data =
0.03,0.15,-0.07,0.00,-0.01,-0.09,0.02,-0.05,-0.14,-0.02,0.01
-0.09,-0.17,-0.10,-0.08,-0.18,0.02,-0.04,0.00,0.10,0.01,-0.14
0.04,0.17,0.01,0.08,0.00,-0.09,0.04,-0.02,-0.15,-0.02,0.04
-0.07,-0.14,-0.02,-0.14,0.12,-0.07,-0.16,-0.13,-0.12,-0.15,0.00
-0.12,-0.26,-0.10,-0.17,-0.08,0.01,-0.12,-0.07,0.06,-0.07,-0.12
-0.03,-0.03,-0.08,-0.14,0.08,-0.08,-0.10,-0.12,-0.14,-0.11,0.00
0.00,0.09,-0.01,0.06,-0.08,-0.06,0.03,0.00,-0.06,0.01,-0.02
-0.10,-0.21,-0.10,-0.16,-0.08,0.00,-0.10,-0.06,0.04,-0.06,-0.11
-0.03,-0.03,-0.09,-0.16,0.10,-0.08,-0.11,-0.14,-0.16,-0.11,0.00
0.01,0.11,-0.06,0.04,-0.12,-0.05,0.05,0.01,-0.05,0.04,-0.04
Rows and columns are counted from 0.
(0, 0) = 0.03
(7, 6) = -0.10
(2, 7) = -0.02
(6, 8) = -0.06
(7, 1) = -0.21
(8, 0) = -0.03
(9, 1) = 0.11
(7, 0) = -0.10
(0, 10) = 0.01
(3, 4) = 0.12
(9, 8) = -0.05
(8, 1) = -0.03
(8, 6) = -0.11
(5, 2) = -0.08
(9, 2) = -0.06
(2, 5) = -0.09
(2, 4) = 0.00
(1, 4) = -0.18
(0, 2) = -0.07
(6, 6) = 0.03
(4, 4) = -0.08
(5, 4) = 0.08
(4, 1) = -0.26
(5, 7) = -0.12
(4, 2) = -0.10
(1, 6) = -0.04
(2, 0) = 0.04
(5, 1) = -0.03
(7, 4) = -0.08
(6, 1) = 0.09
(5, 5) = -0.08
(7, 7) = -0.06
(5, 8) = -0.14
(4, 7) = -0.07

B =
[[152 147 146 162 154 164 133 124 163 172 145 102 104 100 123 133]
 [106  83 135 138 127  85 163  72  73 113  72 119 122 107 161 138]
 [178 138 170 165 139 193  98 130 195 151 146  99 116 117 113 128]
 [105 169  93 124 155 112 166 144 114 173 157 134 109 105 127 130]
 [139 139 116  89  93 150  61 176 164  90 159 144 150 169  88 107]]
B[0][0] => 152
B[:, 4] => [154, 127, 139, 155, 93]
B[2][0] => 178
B[1][2] => 135
B[:, 2] => [146, 135, 170, 93, 116]
B[1][15] => 138
B[0][13] => 100
B[1][10] => 72
B[3][11] => 134
B[4][11] => 144
B[3][14] => 127
B[0][2] => 146
B[3][13] => 105
B[3][12] => 109
B[4][15] => 107
B[1][9] => 113
B[4][8] => 164
B[2][15] => 128
B[1][6] => 163
B[0][1] => 147
B[3][9] => 173
B[0][8] => 163
B[3][8] => 114
B[3] => [105, 169, 93, 124, 155, 112, 166, 144, 114, 173, 157, 134, 109, 105, 127, 130]
B[1][1] => 83
B[0][9] => 172
B[0][5] => 164
B[1] => [106, 83, 135, 138, 127, 85, 163, 72, 73, 113, 72, 119, 122, 107, 161, 138]
B[4] => [139, 139, 116, 89, 93, 150, 61, 176, 164, 90, 159, 144, 150, 169, 88, 107]

X =
[[ -2.4  -0.7  -6.4   8.5  -1.8  -9.5   5.2  -4.9]
 [ -6.0 -11.2  -0.9  -8.2  -0.6 -14.3  -1.1   2.0]
 [  3.5  10.4  20.1  -7.3   9.9   4.9   9.5  -8.3]
 [ 14.7  10.5  -4.1  -5.9  -7.8 -12.3   6.4  -4.9]
 [ 22.0  -0.2   1.0   2.5   5.2  13.7   0.0  -0.8]
 [ 21.2 -20.4  -0.8  -6.7   9.4   8.3  -6.6   2.7]
 [ -1.8   4.2  -2.0   4.8  -4.5  -3.6   2.4   4.3]
 [ -6.2  -7.9   1.7  -8.6   8.4  -1.2  -2.5  11.3]
 [ -4.9   6.2   0.2  -7.1  -0.6 -11.3   4.3   2.4]
 [ -5.0   6.2   3.7  -1.5  -4.8 -11.9   7.0  -7.5]
 [-15.6   5.0   5.5  -2.6   2.4  -7.6   3.9   5.6]
 [-15.6   3.4   0.5   6.0  -3.3  -6.5   2.2  -0.4]
 [  2.9 -10.1   1.0  -1.3   4.5   4.1  -3.0  -0.2]]
X[0, -8] = -2.4
X[:, 3] = [8.5, -8.2, -7.3, -5.9, 2.5, -6.7, 4.8, -8.6, -7.1, -1.5, -2.6, 6.0, -1.3]
X[1, 0] = -6.0
X[-3, 2] = 5.5
X[-4, 1] = 6.2
X[-4, -8] = -5.0
X[-9, -7] = -0.2
X[-1, 4] = 4.5
X[-13, -1] = -4.9
X[-4] = [-5.0, 6.2, 3.7, -1.5, -4.8, -11.9, 7.0, -7.5]
X[11, -4] = -3.3
X[6, 7] = 4.3
X[11, -2] = 2.2
X[7] = [-6.2, -7.9, 1.7, -8.6, 8.4, -1.2, -2.5, 11.3]
X[:, 4] = [-1.8, -0.6, 9.9, -7.8, 5.2, 9.4, -4.5, 8.4, -0.6, -4.8, 2.4, -3.3, 4.5]
X[2, 5] = 4.9
X[-4, -4] = -4.8
X[-11, 3] = -7.3
X[-7, -8] = -1.8
X[-2, 0] = -15.6
X[-1, 5] = 4.1
X[:, 1] = [-0.7, -11.2, 10.4, 10.5, -0.2, -20.4, 4.2, -7.9, 6.2, 6.2, 5.0, 3.4, -10.1]
X[-1, 1] = -10.1
X[-10, -3] = -12.3
X[7, -3] = -1.2
X[11, 3] = 6.0
X[-4, 3] = -1.5
X[-8, -1] = 2.7
X[3] = [14.7, 10.5, -4.1, -5.9, -7.8, -12.3, 6.4, -4.9]
X[12, -5] = -1.3
X[-7, -3] = -3.6
X[-8, -8] = 21.2
X[8, 7] = 2.4
X[12] = [2.9, -10.1, 1.0, -1.3, 4.5, 4.1, -3.0, -0.2]

M =
[[ -31.6 -263.8   90.8   37.9 -208.5  121.5  -73.5]
 [ 134.2 -145.4   21.0  -75.4 -223.5 -236.6   10.9]
 [-210.3   41.3   23.5   46.8  -73.5  -73.5   24.4]
 [-172.7 -125.6  -36.9 -118.6  119.6   35.2 -131.9]
 [ 102.1  -81.5  249.8 -184.6 -166.6 -200.4  -78.6]]
Rows and columns are counted from 0.
(0, 0) = -31.6
(2, 6) = 24.4
(2, 4) = -73.5
(2, 5) = -73.5
(3, 5) = 35.2
(0, 5) = 121.5
(2, 1) = 41.3
(1, 4) = -223.5
(1, 6) = 10.9
(1, 5) = -236.6
(2, 3) = 46.8
(1, 0) = 134.2
(4, 5) = -200.4
(3, 1) = -125.6
(0, 2) = 90.8
(2, 0) = -210.3
(3, 4) = 119.6
(4, 0) = 102.1
(1, 3) = -75.4
(3, 0) = -172.7

A = [ -2   9 -55  31]
A[-4] -> -2
A[-1] -> 31
